The same turns and mirrors carry the whole set onto itself, and each row onto the other rows of its family. Which rows share a family with each named row? Give them in list order.
These 32 rows form 4 families of 8 rows each.
K264: [ -1.9 -17.3 -13.0 -24.7   8.8  13.5  -1.2  -2.1   5.8 -29.7 -11.0  21.4
  26.2  -7.2   4.0 -33.9   3.2  13.4   6.4]
K101: [ 21.9   2.5   3.5 -23.1  -4.3  14.0   7.0   4.7  29.0  -1.5 -19.2   1.7
  14.4 -11.8   1.8   4.1   4.3 -19.7   2.3]
K61: [-21.4  16.2   4.4 -11.1 -18.7  26.3  16.0  14.9  19.0 -31.3   4.9  15.1
   7.8   2.7  21.4 -18.2  -2.3 -25.1   0.8]
K566: [ 14.8  -4.0 -12.9 -16.4   3.8  -1.9  -0.8 -15.0   3.1  21.5  -3.3   0.8
  -1.4  -8.3 -16.4 -16.1  -9.6  18.2  11.0]
K581: [ -9.8 -21.5  -8.2 -16.9  -4.7   6.9 -15.2  -1.6  11.4 -27.1 -14.7   8.5
  16.9   2.5  -3.9 -42.2   3.9   4.0   2.5]
K960: [ 14.0  -5.4  -9.6   2.7 -11.9  -1.4  15.1  28.9  -1.3 -15.6  -3.0   0.9
  11.5   5.6  12.8  -8.7   8.0  27.4  17.6]
K47: [ 16.6  -2.6  -8.2 -37.0 -17.2  12.3  11.4   5.7  18.0  -0.3 -22.0  -7.3
  14.9  -0.5  14.0  -1.1   6.1 -16.1  -8.2]
K60: [ 11.8   0.9   1.8 -26.3  -8.5  -0.9   8.0  -0.3  17.8   7.7 -19.8   8.2
  13.0 -15.5  22.2   7.7  -3.8 -23.1   6.7]
K49: [-18.0  24.3  10.2  -2.1 -16.8   9.4  10.9   2.4   7.3  15.2  14.3   4.0
  -7.6  11.6   7.9  20.5 -15.4  -0.7   5.1]
K957: [ -6.2  -4.8 -19.3   2.1 -10.2  -7.7  25.7  27.8  -3.6 -14.5   3.3  -5.3
  13.3  -9.3   9.4   7.2  -0.9  15.0  17.1]
K826: [-21.4   4.6   7.9 -14.3 -13.5  22.7  11.8  13.1  11.1 -43.7   4.4  -3.3
   5.5  23.7  25.9  -5.6   4.8 -10.1   4.9]
K342: [-23.3   2.6   1.0   6.2   6.6   8.6  -1.3  -7.9  -2.1 -20.8  24.2   4.7
 -10.2  15.0  -6.2 -20.3 -10.8  22.1  22.7]
K88: [  0.0 -21.2  -8.9 -28.1  -6.2   2.2   2.2   1.6  -5.9 -30.4 -12.3  22.3
  14.8 -16.1   1.6 -36.3   0.6  -4.5   9.6]
K209: [  2.3 -11.0  -3.4 -16.3  -4.3 -13.7  -4.5 -11.2 -16.6  15.5  -3.2  12.8
  -0.6  -7.6 -10.2   1.3 -13.0  19.8  14.8]
K427: [ -1.4 -13.6 -11.0 -13.1  -7.6  -2.8   4.3  -8.2   1.7 -40.3 -18.4  22.4
  14.6  -8.0  -3.9 -29.0  10.6   7.8  -1.0]
K27: [-18.6   9.6   0.3  -7.5 -22.1  41.1  18.4   9.4  11.7 -34.7  -0.7  -2.5
  17.2  11.9  15.2 -11.3  -2.5 -13.7   1.1]
K363: [-30.6   3.3  -0.2  -2.9 -16.6  12.3   4.0   2.3 -16.7 -23.8  22.3  19.5
  -6.0  11.1 -11.6 -23.9 -11.9  18.8   8.6]
K146: [  2.6  21.6   3.1 -14.3  -4.4  13.4  26.2  -1.3   4.9   6.5  15.7 -11.1
 -12.9  12.8  10.6  21.5  -8.8   4.0  12.7]
K993: [-11.6   4.0  -3.6  -8.0 -28.3  18.5  19.0   2.6  12.6 -32.3  11.6   0.0
  10.3   9.7  32.1 -14.8  -2.5 -22.3  -5.9]
K659: [-21.5   6.6   2.3 -35.5   2.7  23.0  -4.6 -31.3  16.3  -6.2   5.0  -3.3
  -6.4   9.4  -5.3 -12.8 -13.2 -20.6  -1.2]
K608: [ 13.9  -9.7   2.1 -22.5  13.1 -14.1  -5.8  -8.5  -2.1  15.0   4.1  10.2
  -0.4   4.1 -13.0  -5.9 -10.3  15.5  17.5]
K635: [-16.3   0.2  10.2 -18.0   5.1  25.4  -8.4 -35.6  11.4  -0.4  -1.4  12.8
   3.3  15.6   2.0 -14.0  -7.0 -13.4 -10.3]
K44: [-27.8  -3.9  -1.4  -7.0  -4.2  13.0   4.9  -3.5 -19.1 -18.0  22.8   7.3
   2.6  28.5   1.1 -22.8 -17.1  21.8  18.9]
K447: [ 12.2  -2.0  -8.1 -12.1 -13.7   1.7  20.5  36.4  -1.3 -18.7   3.2  -4.2
  14.7  -0.2   1.2  -4.2  -4.7  15.0  29.8]
K493: [  3.5  -1.0   2.3   0.2 -20.5 -14.4  22.9  35.8  -3.3 -18.0   3.3  -0.2
  12.7  -6.0   6.5  -2.8  -7.6   7.7  13.1]
K565: [-21.3   5.0  -1.9 -29.4  -1.9  26.1 -11.3 -32.0   5.1   2.3  -0.9  27.5
  -5.1   0.5   3.6 -14.0  -7.7 -12.6   1.7]
K903: [ -3.8   4.3  -4.6 -20.1   7.5 -10.8 -12.5  -4.9  -6.2  13.3  -7.6   9.7
  -7.3  -9.5 -21.4  -4.1   0.2  20.7  20.1]
K929: [ -2.4  16.2  14.7  -5.7 -16.1  12.8  13.7   2.4   4.1  11.0  13.8 -13.0
  -9.5  22.7  -0.4  15.5 -15.8 -10.6  14.3]
K279: [ -9.6  12.4  10.8 -30.3 -11.3  16.9 -18.9 -30.4   9.1  -5.0   1.0  17.0
 -10.3   8.6   2.2 -25.5  -1.4 -15.6  -3.6]
K614: [ 21.5   4.8 -14.6 -17.9 -14.7   7.8  -2.1  -0.9  10.3   0.1 -27.4  -3.3
   3.9 -16.5  12.1   3.3  -1.9 -23.0   6.8]
K662: [-14.2  22.6   2.4 -16.1 -13.2  11.6   2.1   6.5   4.9  19.6  22.8 -11.7
 -10.7   7.6  16.1  10.0 -13.5  -7.9  14.5]
K756: [-36.3   3.4   6.1 -11.6  -6.6   0.2   8.4  -1.5  -2.9 -19.8  31.3  13.4
  -1.4  17.4  -1.7 -22.3   0.8  21.9   7.8]

Same family as K47: K566, K581, K960, K826, K342, K146, K659
Same family as K493: K61, K60, K49, K88, K209, K363, K565

The same turns and mirrors carry the whole set onto itself, and each row onto the other rows of its family. Which rows share a family with each named row? Give them in list order.
These 32 rows form 4 families of 8 rows each.
K944: [ 17.2  10.2  -2.9  27.1 -25.7 -10.8   4.4 -20.0  13.4  37.9]
K908: [ 24.4   8.6  -0.5  13.9 -30.1 -11.9   1.8 -28.5  14.4  39.7]
K617: [-18.3  -7.8   2.4   2.5 -27.7  -4.7 -14.0 -46.4  16.4   4.6]
K211: [-14.4  -3.4   3.6   2.5 -31.9   3.9  -4.5 -50.3   6.8   3.3]
K138: [ -4.8  -0.9   0.2  30.4 -37.7   0.9  14.3 -18.6  27.6  -8.2]
K965: [-10.8 -20.0   3.3  13.5 -24.3   7.6  -1.9  -8.3  33.9  31.4]
K37: [ 14.1   7.3  20.6   9.2 -12.9 -18.2  22.7 -14.1  -5.4 -12.5]
K204: [ 13.1   4.5  -2.9  20.3 -24.0 -20.3  -9.9 -16.3  14.2  39.3]
K73: [ 13.0  14.5  18.6   2.2 -18.0 -22.1  -2.9 -32.1  -6.3  -6.4]
K28: [ 10.8  -7.9  23.6 -12.1  -2.7  -7.9  -6.8 -21.5  -2.2  30.0]
K509: [ 12.0 -11.3  21.6 -16.2  -3.4  -9.6  -2.3 -23.7   9.4  26.7]
K984: [  9.6 -12.0  26.7  12.5  -8.1  -9.9  13.5   5.5  23.4  25.8]
K882: [ -7.1   0.5   2.6  13.4 -36.0  -1.1   2.2 -45.3  -5.4  -1.0]
K64: [-10.8 -17.1   8.7  15.5 -33.9  10.2  -3.3 -22.8  20.2  34.9]
K221: [ 19.1  -0.4  18.8  13.2  -9.9 -14.3  13.0   8.2  18.1  17.2]
K781: [ 26.2   1.3  22.2   8.5 -13.9 -14.3  15.2   2.7  26.5  10.0]
K743: [-13.7 -19.8  22.8  -9.1 -10.4  -1.5  -1.9 -20.1  -2.6  -2.7]
K671: [ 22.1   3.0  19.1  17.2 -13.5 -21.7   0.6   8.1  13.4  13.2]
K274: [-13.4 -17.4   3.6  19.8 -28.1  -6.7 -10.1  -4.9  35.8  23.2]
K401: [ 10.2 -10.2  30.0  -9.6  -8.7 -13.6 -16.4 -15.0  -1.4  23.0]
K92: [-12.7 -10.7  24.8  -2.4 -17.9  -9.2  -3.0 -16.3  18.5 -23.3]
K403: [ -9.2   2.8  -2.1  32.0 -37.6 -12.7   2.9 -20.1  29.5  -4.2]
K939: [ 18.2  10.7   4.1  -0.3 -15.4 -21.2  14.5 -32.9  -3.8  -6.1]
K653: [  2.8  -1.0  -7.9  28.5 -43.0  -1.1   9.6 -13.9  21.7  -8.5]
K727: [-11.7  -7.3 -10.3  -0.6 -30.2   2.4  -6.3 -44.1   7.4   7.7]
K772: [ -7.6 -17.7  10.9  -5.5 -12.3  -3.2   4.6 -11.3  15.8 -21.2]
K667: [ -3.3 -20.5   5.3   5.6 -28.2   6.9  -5.9  -5.6  33.8  23.9]
K620: [-11.1 -12.0  12.6  25.2 -38.5   5.6  14.2  -7.8  25.9 -10.1]
K847: [ -8.3 -15.8  22.7  -7.6 -16.2   2.9   3.0 -16.3  10.0 -18.9]
K701: [ 19.8  13.2  14.8   3.8 -15.4 -16.2  10.9 -28.0  -9.5  -9.1]
K112: [ 15.4   9.5   9.5  32.0 -32.1 -12.0  19.1 -20.7  19.6  30.4]
K595: [  9.6  -1.1  21.8  -0.9  -7.9 -14.7   1.8 -29.3  -8.5  35.3]

Same family as K204: K617, K73, K671, K274, K401, K92, K403
Same family as K595: K37, K984, K882, K64, K743, K620, K112
Same family as K28: K944, K211, K138, K965, K221, K847, K701

